[[130 102 135]
 [130  99 133]
 [132 138 157]
 [124 122 100]]
:
[135  99 132]

[[104 136 140 124]
 [149 138 133 132]
 [129 116 120 130]
 [157 107 129 100]
 [134 127 146 125]]
:
[124 133 116 157]

[[114 137 115  98]
 [130 121 119 146]]
:
[ 98 119]

[[122 119 135 135]
 [129 129 106 139]
 [151 135 122 112]
 [120 126 145 117]
 [140 141 152 108]]
:
[135 106 135 120]

[[128 124 128 124 123]
 [131 135 130 132 131]
 [126 126 128 130 129]
 [139 149 128 126 130]
 [134 138 132 129 125]]
:
[123 132 128 149 134]

[[107 151 114 151]
 [112 106 149 110]
 [122 119 109 143]]
:
[151 149 119]

[[113 150 132]
 [104 121 110]
 [120 104 144]]
:
[132 121 120]

[[157 138 149]
 [115 130 121]
 [112 113 113]]
:
[149 130 112]

[[110 113]
 [149 139]
 [146 154]
 [101 106]
 [110 131]]
:
[113 149]
---
[[131 125 111 104 139]
 [126 108 113 120 139]]
:
[[126 108 113 120 139]
 [131 125 111 104 139]]

[[128 149 141 140 154 148 150 149 143 147 153]
 [128 149 141 140 154 148 150 149 143 147 152]
 [110 113 111 115 113 117 115 106 111 113 107]
 [115 110 112 109 109 107 109 116 112 110 114]
 [128 149 142 140 153 148 150 149 143 147 152]
 [128 149 141 140 153 148 150 149 143 147 153]
 [128 149 141 140 154 148 150 148 143 147 152]
 [128 149 141 140 153 148 150 149 143 147 152]]
:
[[128 149 141 140 153 148 150 149 143 147 152]
 [128 149 141 140 154 148 150 148 143 147 152]
 [128 149 141 140 153 148 150 149 143 147 153]
 [128 149 142 140 153 148 150 149 143 147 152]
 [115 110 112 109 109 107 109 116 112 110 114]
 [110 113 111 115 113 117 115 106 111 113 107]
 [128 149 141 140 154 148 150 149 143 147 152]
 [128 149 141 140 154 148 150 149 143 147 153]]

[[115 119 125 126 131 106 107 133 125 120 149 143]
 [107 116 132 127 129 113 103 132 131 122 144 132]]
:
[[107 116 132 127 129 113 103 132 131 122 144 132]
 [115 119 125 126 131 106 107 133 125 120 149 143]]

[[101 142]
 [124 115]]
:
[[124 115]
 [101 142]]

[[157 151 153 151 145 150]
 [156 150 151 151 144 149]
 [108 104 106 116 110 108]
 [156 150 151 151 144 149]
 [156 150 152 151 144 149]
 [114 108 109 115 109 111]
 [125 121 123 122 117 120]
 [156 151 153 150 145 150]
 [156 150 152 151 144 149]]
:
[[156 150 152 151 144 149]
 [156 151 153 150 145 150]
 [125 121 123 122 117 120]
 [114 108 109 115 109 111]
 [156 150 152 151 144 149]
 [156 150 151 151 144 149]
 [108 104 106 116 110 108]
 [156 150 151 151 144 149]
 [157 151 153 151 145 150]]

[[116 115 122 118 115 115 115 115 127 127 115 115 115]
 [113 111 122 114 110 111 112 111 128 128 112 111 111]
 [147 148 135 144 149 148 148 149 129 129 148 149 149]
 [125 124 135 124 122 124 124 124 115 115 124 124 124]]
:
[[125 124 135 124 122 124 124 124 115 115 124 124 124]
 [147 148 135 144 149 148 148 149 129 129 148 149 149]
 [113 111 122 114 110 111 112 111 128 128 112 111 111]
 [116 115 122 118 115 115 115 115 127 127 115 115 115]]

[[109 124 108 139 135 142 155 134 121 124 125]
 [130 127 129 127 127 125 127 130 130 125 130]
 [131 128 126 129 123 122 119 122 126 133 129]
 [130 126 129 121 127 126 122 128 128 133 126]
 [129 128 129 133 128 125 132 130 131 121 132]
 [131 129 127 134 123 123 125 124 129 125 132]]
:
[[131 129 127 134 123 123 125 124 129 125 132]
 [129 128 129 133 128 125 132 130 131 121 132]
 [130 126 129 121 127 126 122 128 128 133 126]
 [131 128 126 129 123 122 119 122 126 133 129]
 [130 127 129 127 127 125 127 130 130 125 130]
 [109 124 108 139 135 142 155 134 121 124 125]]

[[138 125 134 136 150 116 136 141 136]
 [114 136 123 134 129 116 104 132 122]
 [130 125 128 128 135 126 137 139 111]
 [130 130 124 125 114 124 129 100 115]
 [125 124 128 142 133 126 117 133 133]
 [132 132 109 131 127 141 124 126 134]]
:
[[132 132 109 131 127 141 124 126 134]
 [125 124 128 142 133 126 117 133 133]
 [130 130 124 125 114 124 129 100 115]
 [130 125 128 128 135 126 137 139 111]
 [114 136 123 134 129 116 104 132 122]
 [138 125 134 136 150 116 136 141 136]]
---
[[123 113 137 142]
 [155 124 137 130]
 [148 118 150 125]
 [130 149 122 117]
 [120 103 124 141]]
:
[[120 103 124 141]
 [123 113 137 142]
 [148 118 150 125]
 [155 124 137 130]
 [130 149 122 117]]

[[129 151 125 127 117 120 138 136]
 [108 134 118 142 128 139 131 139]
 [121 107 143 134 124 124 140 129]
 [130 129 122 130 133 120 127 142]]
:
[[121 107 143 134 124 124 140 129]
 [130 129 122 130 133 120 127 142]
 [108 134 118 142 128 139 131 139]
 [129 151 125 127 117 120 138 136]]

[[130 105 139 121]
 [136 143 146 106]
 [124 126 138 135]
 [121 110 154 126]
 [123 124 110 134]]
:
[[130 105 139 121]
 [121 110 154 126]
 [123 124 110 134]
 [124 126 138 135]
 [136 143 146 106]]

[[154 111 151 114 155 140 149]
 [131 157 136 117 152 118 136]
 [126 154 138 151 134 146 128]]
:
[[154 111 151 114 155 140 149]
 [126 154 138 151 134 146 128]
 [131 157 136 117 152 118 136]]

[[154 147 119 109 112 126 137 134 128 130 135]
 [141 132 109 105 119 142 154 144 122 108 113]]
:
[[141 132 109 105 119 142 154 144 122 108 113]
 [154 147 119 109 112 126 137 134 128 130 135]]

[[127 110 115]
 [135 140 121]
 [126 113 116]
 [133 139 123]
 [126 109 116]
 [125 104 115]
 [138 147 121]
 [136 145 122]]
:
[[125 104 115]
 [126 109 116]
 [127 110 115]
 [126 113 116]
 [133 139 123]
 [135 140 121]
 [136 145 122]
 [138 147 121]]
